Questions about the row below.
1) Read off the entry just right of 12.039.
2) Read off the entry just left of -13.148.
 -2.983   12.039   -6.709   -3.314  -14.107  -13.313   -6.989    5.866  -10.718  -13.148   -8.310   -3.396
1) -6.709
2) -10.718

Read these off the row that follows.
1) The first entry?
2) The fifth entry?
3) The last entry?
4) The median entry?
5) The second entry from the left?
6) The 2nd entry from the end?
-223.083    54.615   -88.575   -18.510   177.970    81.680   136.348    70.443    96.905    69.042   183.759     8.354   224.932
1) -223.083
2) 177.970
3) 224.932
4) 70.443
5) 54.615
6) 8.354

[ 66  78  75  55 -14 -34  25  19 -12]
What is the entry just left of the largest entry?
Answer: 66
What is the entry just right of 66?
Answer: 78
What is the entry just right of the smallest entry?
Answer: 25
What is the entry at the centre?
Answer: -14

W =
-168.1	31.8	45.4	-60.1	33.0
-122.4	-66.5	37.8	5.7	-19.3
201.9	-55.8	47.6	170.5	-2.0
-90.9	-76.0	37.2	24.3	-24.7
-167.1	47.3	47.6	-67.8	40.9
-119.2	-70.7	37.9	7.3	-21.9
215.3	-43.4	48.6	174.7	3.0
156.9	234.6	74.8	60.0	143.8
162.8	234.6	74.8	62.3	143.5
-153.1	72.9	48.7	-69.4	53.3
164.7	234.2	73.7	63.1	143.8
232.3	-0.2	52.3	177.0	23.5
232.3	-19.7	50.2	177.0	14.4
The 1st entry in reading order: -168.1
The median of all entries is 45.4
The entry directly below 37.2?
A: 47.6
The entry directly below 37.9: 48.6
The fourth entry in reading order -> -60.1
The entry just left of 24.3: 37.2
The last entry, reading row by row?
A: 14.4
The entry just right of -122.4?
A: -66.5
The entry directly above the centre entry?
A: 37.9
The entry directly below the smallest entry?
A: -122.4
The top-right entry?
A: 33.0
The second entry, reading row by row?
A: 31.8
The 2nd smallest entry?
A: -167.1
The entry just left of 37.9?
A: -70.7
The largest entry in the last row: 232.3
The entry directly below -2.0 -> -24.7
The entry just right of -67.8: 40.9
The entry just right of 156.9 -> 234.6
The 3rd-last entry, reading row by row is 50.2
The entry just right of 234.2 -> 73.7
The 3rd entry on the main diagonal?
A: 47.6
The entry directly below the centre entry?
A: 74.8
The second entry on the diagonal from the top-right corner?
A: 5.7
The entry directly below -19.3?
A: -2.0
The entry directly above -76.0 -> -55.8
The entry just right of 162.8?
A: 234.6
The third smallest entry -> -153.1
The entry directly above -0.2?
A: 234.2
The entry just left of the centre entry -> -43.4
The entry just right of the centre entry?
A: 174.7

m =
[[-36   1  11   5]
 [-74   8 -35 -54]
 [-65 -26   3 -39]
 [-58   0  14 -18]
 [-73 -16  34 -60]
 [-65  -7  34 -54]
 [-59  11  22 -55]
 [-65   2   6 -56]
 [-78  -3  -5 -55]
 [-57  23 -11  -1]
 [-81   9 -39 -57]
 [-73   7  16 -61]
 [-60  -9  -8 -46]
 [-52 -11   3  -1]]
What is the entry in the top-right corner? 5
The entry just right of the smallest entry -> 9
What is the smallest entry in the first row? -36
What is the largest entry in the last row? 3
The second entry in reading order: 1
What is the last entry, reading row by row? -1
What is the entry directly above -59? -65
The entry directly below -61 -> -46
The third entry from the end, reading row by row: -11
The smallest entry in the last row -> -52
The entry directly below the smallest entry: -73
The entry directly below -26: 0
The entry just left of 16: 7
What is the last entry of the smallest entry's row? -57
What is the entry just right of 6? -56
The entry just left of -3: -78
What is the entry just left of -26? -65
What is the largest entry in the first row? 11
What is the 5th entry, reading row by row? -74
The minimum -> -81
What is the entry just left of 6? 2
What is the 3rd entry on the main diagonal? 3
What is the entry directly above 22? 34
